In the data rows, the value 128 means zero.
Here are some numbered points:
[107 158 145 146 127 101 115 122 140 116 126 145 102 127 169 142  61 159  87 117 140 118 183 117 105  88 165 129 132 135 109 110 178  57  81  77  95 162 121 139 147 140 104 144 130 144  91  65 138] 0
[127  83 112 104 124 136 130 105 135 113 123 113 147 107  96 123 175  93 156 164 109 146  69 152 143 158  92 140 124 120 151 132 101 188 194 175 158  90 149 147 122  88 162 137 115  99 143 171 105] 1
[138 136 115 110 111 103 116 125 138 149 114 111 147 132 125 163 121 137 162 140 183 120 100 143 145 152 126 128 145 149 141 128 109 162 120 163 133 143 127 137 127 162 125 132 130 149 110 122 116] 2
[119 113  90  96  80 116 101  96 189 160 115  71 133 151 128 140 149 134 152 128 150 101 119 140 139 185 107 138 133 167 173 148 140 174 163 174 110 107 160 136  92  81 156 154 113 161 151 177 122] 3
[104 140 128 129 123 108 119 115 172 129 140 121 100 135 160 143  85 151 102 122 132 107 159 119 108 127 147 149 134 149 124 113 176  84 127 101  93 131 126 138 131  99 138 162 122 140  95 109 135] 4
[156 152 161 157 161 131 147 150  68 110 137 169 131 134 126 126  90 155 127  86 144 116 157  95 125  34 168  96 148 133  74 154 113  98  45  86 121 181  80 103 146 205  79  90 160 149 129  77 149] 5
[137 127 122 150 163 156 168 126  94 122 122 178 156 119  78 113 189  93 144 167 122 143 106 154 125  75 129 134 132 108  94 132  66 167 119 175 164 100 127 119 112 111 121  90  97 110 154 164 104] 6
[133 165 113 161 168 130 170  99 135 102 123 155 112 125 110 145 124 120  97 130 161  79 163 133  71  73 157 169 170 132  78 107 149 117 108 132 100  99 121 113 144  89 115 123  86 122 126 151 122] 7
[ 92 104 135 130 130 132 108 117 153 128 134 130 113 134 141 111 114 142 112 134  99 132 144 116 114 147 127 126 120 126 144 126 163 105 142 123 120 106 149 141 116  94 150 156 106 118 118 135 127] 8
[118 124 113 145 149 151 144 105 139 110 128 136 116 123 110 102 157 112 107 131 102 109 144 127 102 121 124 149 130 115 125 138 145 125 145 143 124  85 142 128 118  67 142 133  98 112 151 174 125] 9
[134 172 112 121 116  90 121 102 178 141 117 108 108 132 160 176  85 159 121 119 191  76 146 130 116 112 160 164 160 171 122 117 162 103  98 121  86 149 119 153 137 125 107 158 135 173 101 110 131] 10
[132 130 138 123 138 119 124 128 124 146 139 140 134 120 134 141 116 149 151 140 146 133 106 126 151  97 142 130 135 150 120 134  99 121 107 131 145 155 109 150 122 157 118 133 146 152 102 102 122] 11
[139 147 123 130 137 120 146 120 139 109 128 114 112 126 135 144 102 127 111 110 144  95 137 123 103 128 136 149 148 129 118 113 157 112 131 106 104 126 128 123 154 122 127 144 131 119 115 119 137] 12
[166 176  89 114 125 121 149 111 136 158 102 115 145 120 109 165 177 111 164 151 203  95  98 168 153 110 137 160 162 160 117 140  76 176 102 193 132 131 110 147 117 143  98  97 130 172 133 151 120] 13
[132 138 131 138 145 137 137 139 123 137 130 139 128 124 121 126 133 128 131 136 134 130 122 128 124 147 132 131 135 120 125 116 120 121 124 134 140 120 121 126 129 142 129 119 119 121 114 135 131] 14
[138  96 151 109 130 122 126 149 102 114 145 127 132 111 138 132 111 136 147 119 108 161  77 116 151 131 118 117 116 123 136 124 110 125 147  99 152 152 116 141 147 167 134 143 168 115 111  90 131] 15
[130 145 103 121 120 114 122  99 166 123 104 102 125 126 123 143 119 124 125 129 166  84 140 140 103 140 131 153 157 140 145 130 157 140 127 155 103 106 152 147 134 105 127 149 107 132 134 151 116] 16
[140 125 148 119 120 128 128 168 103 153 138 139 139 123 138 133 130 132 152 133 125 168  88 131 171 142 124 110 107 121 135 121  87 126 125 117 161 157 108 131 133 184 117 113 164 132 114  94 130] 17
[129  87  95  89 102 146 119 105 145 121 111  82 138 103 100 109 202  78 148 159  89 145  64 164 159 195  80 155 109 107 182 139 105 188 213 178 163  80 161 166 117  78 162 139 127 103 163 185 113] 18
[134 139 127 160 171 157 167 118 100 107 129 173 126 110 102 105 164 110 113 148 119 124 135 139 108  65 145 147 138 113  89 131 106 121 106 148 143 108 111 131 130 108 112 101 106 113 142 150 125] 19
[103 145 130 165 164 137 154 121 136 112 136 170 110 138 127 125 118 125  83 139 121 117 182 122  77  95 149 145 135 120  85  97 158  91 116 114 106 106 128 105 130  85 131 126  86 110 117 136 122] 20
[138 161 149 174 167 146 154 144  81 121 138 182 132 151 118 107 117 145 103  98 136 110 191  94  96  47 167 100 144 122  77 149 119  92  50 108 111 149  96  82 120 163  86  76 119 144 147 118 142] 21
[ 88 115 171 173 142 155 131 160  83 108 146 187 118 146 140  83 108 128  75 120  60 173 202 104 110  81 135  79  91  90  95 120 151  73 100  67 122 139 129  86 122 121 121 106 115 106 144  96 134] 22
Which point above is nearest to each new point, looking only along the 2 directions in which the numbered points spread most? Its number follows each.
[104  62 138 106 104 130  92 122 129  93 133  98 125 120 132  95 123 116 115 119  56 158 121 117 125 181  93 109  96 103 175 132 166 133 193 104 129 109 168 135 133 100 166 159 131  86 142 131 129] 13
[126 177 120 128 117 102 122 125 169 153 117 124 109 131 164 168  94 151 119 142 180 105 143 141 125 120 152 153 139 151 122 102 151  94  97 118 104 153 117 149 137 134 104 146 133 159  93  92 128] 4
[127 179 132 138 132  88 126 112 152 130 127 138 103 127 168 173  62 167 110 116 183  88 166 121 114  68 178 148 155 162 100 120 163  69  65  92  85 173 107 149 148 146  91 150 148 173  89  70 138] 0
[121 171 148 175 157 132 159 143 109  94 133 168 101 139 139 129  76 131  55  99 127 108 214 112  70  67 166 131 133 110  71  95 178  56  78  55  83 142 109  86 159 126 105 108 110 112 119  91 147] 5
[145  89 163 109 110 127 135 180  51  84 131 131 143 106 123 129 115  90 128 118  75 207  86 135 164 136  92  86  79  76 119 100 102 142 167  64 167 166 118 100 171 190 130 109 183  70 129  57 123] 19
[151 202 135 182 177 130 168 135  98 115 120 177 119 146 123 139  88 141  88 102 187  75 207 110  69  41 184 130 170 128  57 123 145  87  27 106  91 149  99  84 147 163  74  84 105 144 125 108 139] 5
[101 146 128 121 105 105 108 138 167 153 124 127 112 126 167 158 102 134 118 161 137 153 125 150 132 160 128 141 110 126 142  80 150 104 142 113 128 139 140 148 131 115 137 159 126 133  94  94 110] 16
[103 118 133 102  81 121  82 137 162 148 123  88 109 135 174 118 105 140 118 123  95 153 135 131 151 191 105 115  87 122 182 123 168 102 153 100 118 144 153 155 122 123 141 162 153 134 126 105 135] 16
[144 116 135 104 112 134 131 145 119 155 143 114 136 126 132 131 158 127 164 130 116 157  80 133 183 139 113 125 104 139 135 138  81 146 146 130 158 148 109 137 115 147 132 120 167 145 136 121 138] 9
[110 149 122 131 122 106 114 112 167 125 122 120 108 133 154 148  89 147 103 126 152 101 156 126 107 132 148 148 140 145 128 108 174  98 118 113  95 135 133 144 139 116 126 156 115 144  96 107 131] 4
[141 140 126 145 142 165 159 146  83 124 114 157 141 122  93 100 191  82 123 146 107 154 130 153 137 102 121 122 114  94 105 133  84 149 121 150 156 113 121 109 119 127 112  74 118 114 168 152 126] 6
[110  90 126 111 115 119 104 102 143  90 121  94 117 118 134 117 111 121 116 117  99 124 129 119 109 163 112 131 122 116 159 131 173 128 172 117 114 109 159 143 142  97 153 162 123  98 134 132 128] 2
[104 117 113 142 118 146 125 119 160 134 134 114 118 155 124 103 154 122  98 120  97 120 175 120 101 170 111 130 115 124 139 125 165 131 161 131 105  84 154  95  98  57 163 134  85 120 157 186 131] 13
[131 105 125  99  98 120 102 139 131 150 120 101 146 125 133 134 137 128 159 141 124 153  92 141 166 175 105 111 109 127 166 130 104 155 151 144 152 139 139 140 123 151 138 133 150 131 125 119 117] 13
[152  84 131 110 136 143 138 139  75  92 130 128 149  95  90 113 166  90 149 143  94 166  67 147 155 141  96 120 117  94 129 133  81 174 176 138 178 124 122 135 150 148 139 110 149  85 139 128 121] 6
[119  61 107  97 117 148 116 106 139 128 129 111 156 116  90 107 201  97 172 170  90 157  56 152 158 186  80 130 117 127 168 144  83 205 208 202 173  75 157 147 101  78 181 134 106 100 148 195 103] 18
[133 168 115 126 122 106 122 113 153 136 112 120 120 133 147 159  92 150 118 122 177  85 159 129 110 102 157 142 156 151 117 126 154 109  84 122  93 151 125 141 137 139 103 138 127 163 111 108 131] 4
[139 136 153 143 162 127 150 147  91 139 143 179 148 117 117 136 128 141 155 143 146 145  93 120 144  66 149 113 140 132  92 134  71 126  87 138 158 151  94 135 133 176 108 107 145 136 107 104 121] 19
[130 195 142 186 168 143 161 142 104 118 136 176  99 144 143 116  95 147  65  99 138  92 228 105  80  44 184 131 142 121  62 121 162  52  42  78  85 150  92  98 136 141  76  89 115 149 130 103 157] 5
[127  82 140  93 114 109 107 116 140  90 148  81 108 110 153 131  83 141 125  93  92 124  98  98 132 172 109 132 118 130 161 125 172 112 187  76 114 134 134 144 161 130 160 182 169 100 105 100 148] 16
[127 134 123 109 106  99 101 127 154 141 114  95 128 132 149 150  85 151 140 116 163 113 126 121 126 164 127 124 138 144 156 121 155 126 127 126 111 141 143 145 141 152 129 157 136 138 103 109 125] 16
[117 123 115 117 117  84  92 105 177 158 128 110 143 158 132 168  80 173 164 126 199  89 128 109 108 152 142 120 171 185 146 132 144 152 113 163 105 130 142 128 114 140 145 163  93 155  86 139 109] 16
[161 101 136  98 119 118 127 135  90 118 124 117 159 106 109 142 131 123 177 121 134 147  61 132 169 112 113 111 132 130 135 151  79 173 131 142 163 157 120 142 146 181 118 122 175 125 133 107 123] 9
[101 122 130 106  82 104  98 139 159 133 125 103 110 126 167 145  90 131 106 136 111 161 137 143 137 179 112 125  96 121 154  87 173 105 160  86 115 147 148 140 140 117 143 160 142 118 102  84 126] 16
[101  83 113 100  90 126  99 122 166 121 114  79 125 128 127 116 143 105 126 139  86 148 107 145 129 227  72 125  98 101 193 114 171 162 211 137 131  86 187 133 125  74 181 170 107  86 147 160 106] 3
[164 134  97 111 133 154 155 124 122 153 130 113 145 121  94 121 218  99 169 151 138 128  71 154 169 149 112 152 128 142 131 148  55 187 148 193 165 106 107 131 103 120 133  89 130 146 158 186 134] 1
[130 158 128 129 123 106 122 121 139 136 129 136 119 120 150 155 100 149 129 134 168 120 131 132 136  95 157 141 144 156 109 122 129 104  91 120 118 158 107 153 135 154 103 132 143 162  98  88 130] 12
[150 123 112 117 123 116 137 123 124 123 116 108 151 131  99 154 139 112 153 126 163 112 105 139 124 149 110 129 146 131 129 125 115 178 141 155 132 117 134 107 136 139 135 124 116 117 136 149 113] 13
[107 116 117 102  93 102  92 106 177 137 126  89 112 133 162 146 100 150 126 123 132 115 133 125 132 167 120 132 125 155 166 126 167 119 150 118 100 131 148 151 122 105 143 170 133 143 110 120 129] 16
[148 152 100 139 144 130 153 102 133 106 104 113 129 134 100 128 136 115 118 106 164  65 159 125  88 109 135 153 169 131 116 143 147 148 113 152  97 101 134 110 136 102 120 118  99 130 158 175 128] 8
[105  80 133  93  93 113  89 103 172 124 146  74 102 125 168 117 105 156 129 100  79 123 112  96 143 174 111 130 104 150 180 146 174 112 183  95 110 130 150 154 115  87 164 191 157 132 127 129 145] 16
[126 108 166 151 162 155 140 157  67 131 151 189 149 123 112  97 138 132 144 140 102 176 114 114 146  79 139  91 113 107 102 137  73 113 102 121 171 147 101 121 119 174 113  95 140 120 118  99 132] 19
[141  99 111 107 114 154 123 128 111 132 119 104 146 117 104 108 192  95 160 146 100 155  80 153 162 176  90 126 111 113 160 147  88 181 170 173 162 104 139 135 115 125 139 106 134 112 159 171 123] 1
[119 133 118 109  87 106  93 139 173 171 117  87 131 153 149 144 110 153 148 123 156 123 134 130 141 199 117 113 121 150 171 122 146 138 131 138 117 135 149 126 112 141 136 147 128 155 120 130 125] 16
[141 139 120 135 145 138 141 127 129 148 133 136 137 133 112 126 152 131 147 135 148 110 114 126 133 123 137 137 145 142 120 138  96 144 119 160 137 115 112 130 113 129 125 116 119 144 131 155 131] 9
[119 138  99  95  74 100  87 117 189 167 115  69 125 154 150 152 112 152 137 117 166 107 145 133 138 186 119 127 132 167 170 135 159 144 133 146  95 138 149 131 109 120 136 153 126 171 127 140 130] 16
[163  94 158 131 157 136 153 160  44  90 141 156 159 111  89 122 126 102 152 116 110 165  85 115 143 101 117  92 124  99  97 126  77 156 129 111 171 146 101  99 161 201 124  92 156  85 119  94 126] 19
[132  94 122  98 103 137 110 148 125 163 127 114 161 116 117 123 177 109 184 165 120 178  49 155 186 187  90 116 103 122 168 133  63 185 170 176 185 121 141 151 107 149 149 129 140 122 126 138 104] 1
[165 117 135 115 134 123 140 132  80 111 125 129 153 109 104 140 138 117 160 124 142 132  84 128 153  97 129 122 143 126 113 146  84 163 123 138 151 152 106 129 149 181 112 104 159 125 126 111 130] 17
[150 121 108 104  95 146 124 158 100 146 100 105 162 127 102 124 194  79 157 150 124 172  89 174 170 189  84 109 104 100 159 127  79 195 162 170 170 121 141 118 121 151 130  82 136 115 161 149 115] 1
[142  90 137  95 113 118 119 134 107 118 133 118 150 112 119 138 132 121 167 133 119 161  68 136 171 130 108 114 115 128 141 137  87 165 152 130 160 148 124 139 139 161 137 132 163 119 120 106 119] 9
[123 101 156 131 139 150 138 155  92 146 155 168 146 118 124 105 164 126 155 157  84 194  81 129 178 105 121 108  95 117 120 135  60 132 135 130 186 141 106 136 103 147 133 111 151 125 129 111 123] 6
[132 141 118 149 164 134 151 108 128  89 124 134 116 118 109 121 117 114  94 118 135  86 154 121  71 126 137 158 159 111 112 112 163 113 132 125 107  93 127 121 156 105 133 127  93  90 120 152 132] 11
[164 156 105 110 109 139 142 136 111 160 104 117 143 116 115 134 192 104 160 148 149 133  89 166 184 121 121 140 120 130 135 152  65 168 109 175 159 146 112 151 113 158  93  91 158 165 166 139 128] 9
[125  99 123 111 124 135 123 101 155 107 148  88  97 123 142 100 134 133 110  98  74 108 127 101 125 149 118 146 117 137 146 154 164 109 178 100 108 110 131 141 123  76 152 158 147 123 150 156 154] 2
